In the rows, 128 means zero.
One turn moves every row onto another: examples first, then more rows asked
zup: [137  90 105 148 169 111 151 127 102 138 101 138 105 139 144 137]
Foz: [125  93 125 127 160 110 147 128  99 141 151 124  96 147 121 156]
Zoga: [137  86 116 127 148 132 145 113  93 127 107 137 114 138 159 136]
lidek: [137 100 124 115 163 108 134 122 123 131 111 156  91 159 154 149]
panip: [126 120 135 110 165 114 137 119  96 140 143 146  93 119 150 153]
tus: [126  84 139 148 157 122 114 123 111 138 128 123 105 132 149 174]
gufe: [137 107 136 124 146 150 139 115  98 135 109 134 104 121 153 143]
biven: [118  84 140 123 170 125 132 136 133 133 131 128 116 113 150 159]
pov: [126 106 137 124 156 100 149 116 112 131 149 127  93 126 123 149]
Teki: [125 112 114 135 165 111 140 150 115 133 109 107 102 141 138 138]
vufi: [124 112 152 113 158 134 128 116 103 151 121 135 100 137 155 168]
vel: [138  96 135 109 140 132 128 110 118 128 111 141 102 146 156 139]
terin: [145 114 130 139 147 124 132 144 119 146 101 130 101 135 121 146]
mele: [120 119 123 111 182 116 137 128 123 133 117 129  82 142 152 141]
Vus: [127  93 118 115 157 121 120 121  97 143 126 159 104 133 133 178]
fisad: [121  84 123 105 165 118 137 144 118 130 130 148 123 124 145 166]
niv: [141  93 125 124 134 141 130 124 111 140 103 127 112 142 133 134]
Nanup: [129 108 139 131 155 126 120 135 114 158 139 114  97 132 125 145]
deg: [129 110 132 134 152 128 125 127 133 134 104 108 103 138 153 166]
tado: [126 113 111 110 164 130 139 126 102 132 107 141 103 141 159 177]
kov: [133 108 141 137 139 125 131 133 101 153 108 114 121 127 132 157]
ragem: [126  98 132 129 155  97 150 125 102 127 152 124  98 140 134 156]
ledu: [133 115 103 127 151 115 146 125 110 131  92 129 117 116 137 158]
dur: [131  98 108 136 153 102 143 139  84 142 132 128 118 129 132 142]
Gelon: [125  78 120 140 168 114 121  99 120 144 120 138 101 118 134 154]
fafo: [136 121 146 135 168 131 140 128 108 136 113 139  86 127 160 159]
rogi: [124 102 127 125 163 113 150 119 103 144 148 128  92 129 113 150]
fup: [118  70 121 125 177 125 135 135 127 141 128 131 120 121 140 152]
Muvu: [127  87 122 121 161  91 128 113 120 135 140 132 100 147 148 134]
karug: [124 130 125 118 170 127 138 151 107 138 115 121  91 136 140 152]
Mafe: [124 112 104 117 172  97 147 134 114 123 109 130 100 139 146 135]
tor: [131  84 113 134 149 100 142 113 105 145 102 127 126 133 135 137]
pabe: [124  89 123 105 165 108 136  97 108 143 115 151 106 145 155 148]
ketif: [134  98 123 132 138 100 125 124 106 129 117 144 118 113 129 169]
gobe: [124  92 124 112 160 122 138 145 122 136 124 141 125 106 128 159]
paf: [125  91 104 123 170 123 131 107 133 142 100 126 100 146 143 149]

vufi -> kov
Mafe -> mele
Gelon -> Vus
And these:
panip -> Nanup
ragem -> pov
gufe -> niv
gobe -> fup
lidek -> fafo
deg -> ledu

One turn moves every row onto another: examples first, then more rows asked
Viba: [114 114 126 146 136 133 129 130 137 122 139 118 123 133 143 109 165 159
 124 136 133 149 122 134 138 121 135 106]
meti: [154 148 135 146 126 131 118 160 118 133 144 138 127 127 115 132 135 153
 130 151 138 113 117 137 107 130 149 122]
nede: [122 124 125 153 133 146 129 138 148 129 147 149 149 116 122 113 139 152
 108 133 143 129 132 131 121 139 109 145]
zam: [120 122 115 137 126 130 140 142 145 146 146 127 138 106 129 120 148 139
 110 129 132 152 128 130 124 138  92 112]
lok: [131 147 134 138 118 116 117 141 107 135 155 123 129 115  97 144 124 142
 130 154 131 128 130 140 118 122 129 122]
Nug: [139 112 120 133 115 110 115 138 121 147 144 113 145 135 102 145 124 148
 135 133 138 132 100 137 110 128 121 101]
Seto: [119 141 140 138 139 133 149 139 131 133 156 156 133 132 129 139 141 152
 128 122 129 119 107 139 114 119 113 114]
Bebod: [117 128 134 140 141 124 141 128 144 136 150 116 131 146 124 151 162 156
 118 123 118 140 105 145 123 149 123 108]
pas: [128 112 135 130 145 133 124 107 138 116 131 125 135 129  90 159 139 151
 125 152 151 143 114 138 136 137 140 101]
rofev: [124 123 136 138 133 133 120 156 133 137 144 138 141 117 142 122 148 152
 109 171 147 134 137 138 128 115 145 122]
kig: [123 114 130 142 135 139 145 135 147 132 132 152 136 134 120 155 160 157
 107 148 130 136  91 135 117 151 126 102]
vike: [137 132 130 140 155 143 130 118 140 119 140 114 121 140 107 155 163 144
 132 158 129 130 116 135 143 139 124 100]
repu: [149 121 110 144 141 140 120 120 124 121 151 137 121 115  96 132 122 145
 138 132 161 133 118 113 121 136 113 110]
Sofin: [134 132 123 140 152 150 127 118 135 120 139 113 130 134 105 152 162 135
 136 165 130 126 117 132 142 142 130 105]
babem: [145 120 134 138 154 137 114 115 131 120 142 113 131 132 103 137 139 153
 138 152 164 121 136 124 133 124 145 110]
vek: [123 122 140 139 116 114 149 147 134 151 144 129 148 124 129 140 146 153
 103 131 117 141 105 141 108 137 127 111]
gam: [141 128 117 136 138 118 128 148 129 152 154 147 138 130 111 158 148 151
 112 161 140 118 115 135 110 161 124 113]
zogi: [149 139 135 150 132 132 130 163 123 131 147 153 126 133 121 131 144 153
 122 157 140 114 113 124 104 135 142 127]
zuk: [140 130 134 155 129 141 136 158 133 132 143 162 129 133 128 138 156 154
 118 150 134 119  99 126 112 140 142 119]
rozi: [145 139 123 134 114 121 120 123 143 136 140 135 148 129  99 159 115 154
 130 150 146 120 108 142 115 141 117 116]
fufa: [125 115 123 136 136 137 141 127 146 133 135 144 142 134 112 156 156 159
 105 151 126 144  91 137 122 154 132 102]
dilo: [122 136 133 155 134 142 141 132 142 124 152 150 146 128 124 119 127 153
 109 127 136 126 123 138 117 142 113 140]
tizi: [128  91 122 144 126 127 116 143 132 147 144 104 136 119 119 108 147 149
 122 134 147 155 126 117 123 134 124 113]
zenat: [129 133 126 136 155 142 132 118 141 116 144 110 124 141 108 148 163 142
 134 144 126 131 110 137 134 151 124 101]
gilu: [150 133 124 129 115 123 116 129 138 131 137 132 142 129  99 160 113 156
 127 150 141 119 105 143 117 139 123 114]
fanag: [117 109 122 136 133 125 133 137 140 132 133  99 124 138 134 125 138 159
 124 134 166 143 127 125 133 121 129  96]
Mosu: [143 118 132 135 150 138 120 113 135 119 141 112 135 129 103 137 138 148
 136 145 166 125 134 122 140 122 149 113]
tobut: [114 109 131 141 135 139 130 131 133 116 142 118 122 127 138 107 164 156
 125 131 132 146 122 131 138 123 132 105]
fafat: [146 142 143 149 125 154 122 126 129 118 147 139 131 101 110 126 129 126
 132 134 138 135 120 125 123 125 119 128]
Zita: [130  90 120 139 120 124 120 143 126 145 147  97 136 122 122 117 143 142
 125 130 142 148 127 121 126 132 120 109]
Tedaz: [123 131 128 125 143 147 122 118 132 114 135 126 154 116 102 111 137 135
 122 158 153 133 132 144 121 144 138 110]
bom: [133 121 122 145 124 112 129 143 133 144 137 105 123 132 115 149 119 158
 126 136 169 133 127 113 119 128 116 104]
Led: [122 120 138 132 141 130 118 148 141 135 145 139 129 116 140 115 152 173
 117 133 166 142 127 138 115 135 142 118]
Bup: [140 135 145 135 134 153 119 119 136 114 142 141 145 105 106 121 137 126
 132 134 140 138 127 134 131 120 127 127]
bevub: [131  93 121 133 124 117 113 145 122 154 145 103 136 119 119 123 144 146
 130 129 144 150 113 124 120 130 127 104]
Vepu: [144 119 123 150 118 116 128 140 136 146 137 116 132 127 113 152 117 156
 134 128 168 136 119 111 118 127 115 107]
Dizi: [147 127 128 146 117 118 128 144 135 146 146 114 126 124 110 155 115 152
 132 131 158 134 118 107 119 127 110 113]
Rav: [115 112 127 134 140 135 141 119 148 131 133 148 139 131 106 161 150 153
 112 150 132 144  97 138 126 144 126  98]
ruz: [133 133 137 136 138 147 119 155 132 141 139 134 145 108 131 125 148 141
 118 177 136 132 138 131 131 123 144 117]
todi: [131 108 123 150 136 146 122 140 145 133 146 130 145 118 124 103 142 152
 109 133 148 140 133 120 119 139 117 144]
Mesem: [131 126 133 140 152 141 135 143 120 131 135 128 114 109 122 136 168 143
 126 156 141 143 132 121 139 133 146  90]
mab: [124 119 143 148 119 113 145 143 136 149 145 129 148 130 127 138 142 151
 104 125 117 137 107 144 108 139 121 109]
Nupud: [136 135 132 142 138 152 118 145 136 130 137 127 142 118 118 135 151 133
 124 185 135 123 135 134 140 133 139 115]
zimud: [152 139 141 154 120 141 126 135 130 131 144 134 132 105 109 140 119 132
 131 133 138 139 119 114 119 117 111 130]

Bup -> rofev
Seto -> lok
Mesem -> zam
And these:
gilu -> Mosu
tobut -> vek
Bebod -> Nug
Dizi -> Sofin
zogi -> fafat
zimud -> Nupud
bevub -> Rav
Vepu -> vike

One turn moves every row onto another: examples first, then more rows asked
tur: [102 115 115 147 120 137 106 123 148 138 130 133 146 160 103 131 128]
Mivo: [122 117 119 147 133 124 106 142 134 118 136 155 128 124 126 111 135]
Lera: [103 120 113 150 131 132 103  98 106 125 127 134 147 128 129 144  99]
nobip: [111 120 118 154 135 116 106 126  97 105 116 142 123 143 128 123 125]
Pabuv: [131 100 117 155 132 128 118 127  97 128 124 145 129 142 124 143 135]
Fidem: [ 94 120 110 152 130 138 128 106 115 130  99 134 122 114 137 120 120]
tikor: [ 94 117 132 146 144 134 125 116 143 121 111 150 106 152 116 132 120]
binis: [ 98 102 109 148 116 129 105 127 146 144 119 129 130 152 122 120 111]
zikad: [105 101 107 151 164 146 110 124 126 137 115 166 148 141 114 117 131]
Sonuk: [ 96 106 125 142 129 127 133 118 134 106 111 151 148 129 138 150 111]
tet: [118 109 117 145 124 129 108 107 119 150 117 137 153 164 118 131 117]
vev: [121 104 137 143 137 113 113 101 117 130 112 126 151 120 124 121 130]
Mimo: [122  97 116 151 137 136 122 126 119 151  92 135 146 128 130 118 117]
vuf: [ 83 100 100 150 127 144 106 121 130 130 131 126 134 151 126 108 124]
goza: [107 111 122 134 141 159 129 123 135 101 121 152 150 145 135 126 134]
Dasul: [ 91 129 115 165 135 142 121 125 143 131 146 128 147 132 116 130 119]
Ris: [102 104 134 139 129 126 112 122 127 138 145 130 144 126 137 135 100]
lafu: [ 94 104 121 128 154 141 112 113 133 138  98 153 142 120 108 132 120]
vemi: [105 131 109 128 140 139 121 101 117 121 115 128 156 144 127 117 108]
nuve: [107 114  99 159 125 149 134 124 121 140 123 155 123 136 104 117 114]
Lubi: [121  90 119 158 120 152 115 131 128 127 114 151 137 158 114 139 124]
nezu: [ 98 100 135 124 134 138 119 118 134 149 106 137 120 126 122 115 123]
Lifaz: [111 130 108 156 151 125 101 121 134 133 140 148 127 132 129 112 139]
fomul: [127  93  97 148 124 142 129 115 117 139 113 135 136 150 108 124 119]
mos: [ 91  95 132 123 137 132 125 125 135 120 121 156 123 138 144 132 123]
Rut: [ 98 118 119 134 139 142 115 121 115 120 102 156 125 120 135 110 104]
mor: [105 122 103 170 140 132 107 120 119 122 116 160 129 132 131 113 145]
zolup: [133 103 132 158 117 146 115 107 116 128 127 131 133 118 129 130 130]
kez: [113 101 136 145 143 135 133 106 134  94 121 139 149 146 125 130 116]
rubo: [116 132 124 150 142 113 111 112 122 127 120 123 139 138  98 130 134]
Bamo: [ 92 110 125 136 135 127 120 117 139 101 115 139 109 136 134 135 132]
Zav: [111  99 137 140 126 131 135 121 133 109 121 134 139 147 103 109 133]
reme: [106 103 149 145 132 145 122 116 138 134 143 124 141 146 123 123 116]
fiz: [104 124 123 160 130 150 128 113 137 118 127 131 168 144 138 122 119]
mefil: [110 123 112 146 135 129 147 107 129 142 114 130 139 116 121 143 118]
norof: [103 114 104 140 118 126 118 134 133 121 108 135 146 154 131 120 148]
roke: [111 115 110 152 148 141 113 103 120 135 122 151 144 110 125 127 154]
Dosob: [110 117 100 165 140 126 121 130 113 122 123 130 133 135  94 128 137]
Nurov: [ 94 107 128 143 148 144 104 113 115 111 142 161 136 131 121 112 110]
kinok: [112 126 122 142 162 151 123 117 127 138 138 141 149 124 130 145 117]
budo: [111 110 125 152 137 139 108 113 113  99 105 122 148 141 118 147 125]
kava: [ 79 105 130 149 152 130 102 115 140 121 128 149 142 151 129 139 135]
Tazu: [115 109 108 147 156 151 108 108 127 127 130 163 143 110 119 121 115]
togep: [109 119 117 151 126 143 106 128 135 147 119 168 120 134 137 135 130]
simo: [101  99 119 156 157 116 129 119 125 134 116 145 140 120 106 143 108]

kava -> togep
vev -> Lera
goza -> zikad
And these:
kez -> Tazu
Lifaz -> binis
roke -> tet
nezu -> nobip
kinok -> Mimo
Rut -> Dosob
lafu -> Pabuv
vuf -> tikor
vemi -> simo
rubo -> Ris
nuve -> Zav
mos -> mor

One turn moves every row onto another: examples first, then more rows asked
kamo: [149 127 113 133 117 131 135 132 135 142 113  93 116 132 110 126 126 132
 125 128 102 121 135 103]
Navo: [133 129 120 127 125 150 124 127 123 158 122 130 121 141 122 119 122 143
 159 125 109 141 131 128]
Boko: [171 104 146 124 143 145 127 127 142 137 129 122 142 131 128 122 114 134
 141 130 120 114 114 137]
Pili: [144  88 139 155 145 155 131 112 126 128 153 119 142 136 120 124 112 144
 138 118 120 121 144 140]
zalol: [149 109 124 105 137 143 142 124 165 131 120 128 122 125 139 123 125 133
 140 129 106 118 155 120]
Zufug: [125 118 139 129 147 133 132 132 126 148 131  93 150 141 112 124 117 143
 165 122 121 120 123 127]
sonof: [150 108 142 115 126 123 124 129 111 156 126 108 116 140 109 127 114 153
 132 117 116 106 137 152]
Tasu: [138 132 119 127 141 130 136 105 137 146 139 131 121 148  93 133 121 122
 146 100 112 112 146 122]
geti: [146  88 138 117 149 150 133  99 146 121 143 129 135 129 128 123 124 142
 143 129 122 114 157 123]
forug: [135 115 134 119 139 146 140 109 121 132 142 127 127 121 121 140 130 110
 128 126 112 128 164 104]
kuzad: [123 123 135 142 139 132 124 110 121 140 161 117 153 136 117 127 128 143
 108 117 103 114 137 125]
fil: [115 105 115 137 146 137 119 108 116 145 145 105 116 127 109 132 113 131
 150 117 133 105 151 119]
Boza: [127 123 123 115 138 149 109 127 136 132 118 121 130 132 116 136 133 107
 109 116 111 127 156 118]
fefe: [153 133 141 155 146 139 127 131 148 144 127 129 107 143 124 109 131 142
 137 118 117 119 141 128]
sesir: [140 108  97 142 169 137 121 139 133 147 143 119 116 126 117 128 111 136
 125 139 119 117 157 129]
das: [134 107 139 107 132 135 122 123 104 142 142 109 121 127  94 116  96 141
 125 119 106 117 137 121]
loza: [136 101 149 117  98 133 125 139 132 142 140 115 141 136 117 120 123 141
 127 115 119 117 147 128]
kap: [139 107 110 115 142 150 122 132 143 112 135 116 105 137 124 136 119 145
 114 143 104 108 138 135]
peli: [125 107 134 131 123 127 132 119 155 142 114 106 128 134 129 132 109 141
 123 125 109 132 109 129]
Fogaf: [121 106 127 114 142 146 144 135 111 140 131  97 130 120 133 139 122 120
 112 136 120 117 145 129]
gozot: [137 125 128 137 153 127 137 136 149 134 119 120 126 146 116 126 119 147
 110 119  96 131 175 124]
mil: [123 112 151 130 146 144 117 118 160 128 133 120 150 138 124 136 105 147
 128 139 101 115 159 129]
Zomik: [124 120 105 133 173 137 131 145 137 141 125 107 136 130 112 136 111 145
 155 122 120 120 141 128]
des: [125 116 113 135 137 137 127 143 163 129 117  94 147 137 126 121 113 143
 127 128 111 117 130 113]
Zupa: [147 121 126 130 141 120 122 113 113 134 133 112 130 141 109 150 113 143
 109 119 116  95 167 123]
morik: [149 108 117 110 170 129 117 123 117 133 116 110 124 128 133 125 112 154
 139 122 119 119 123 131]
nit: [162 137 142 143 144 116 121 115 133 149 128 122 124 155 120 130 113 142
 131 115 106 100 152 133]

Pili -> sesir
kuzad -> kap
And these:
des -> sonof
Zufug -> Zupa
Boko -> fil
nit -> geti
morik -> Tasu
das -> Boza
kamo -> loza

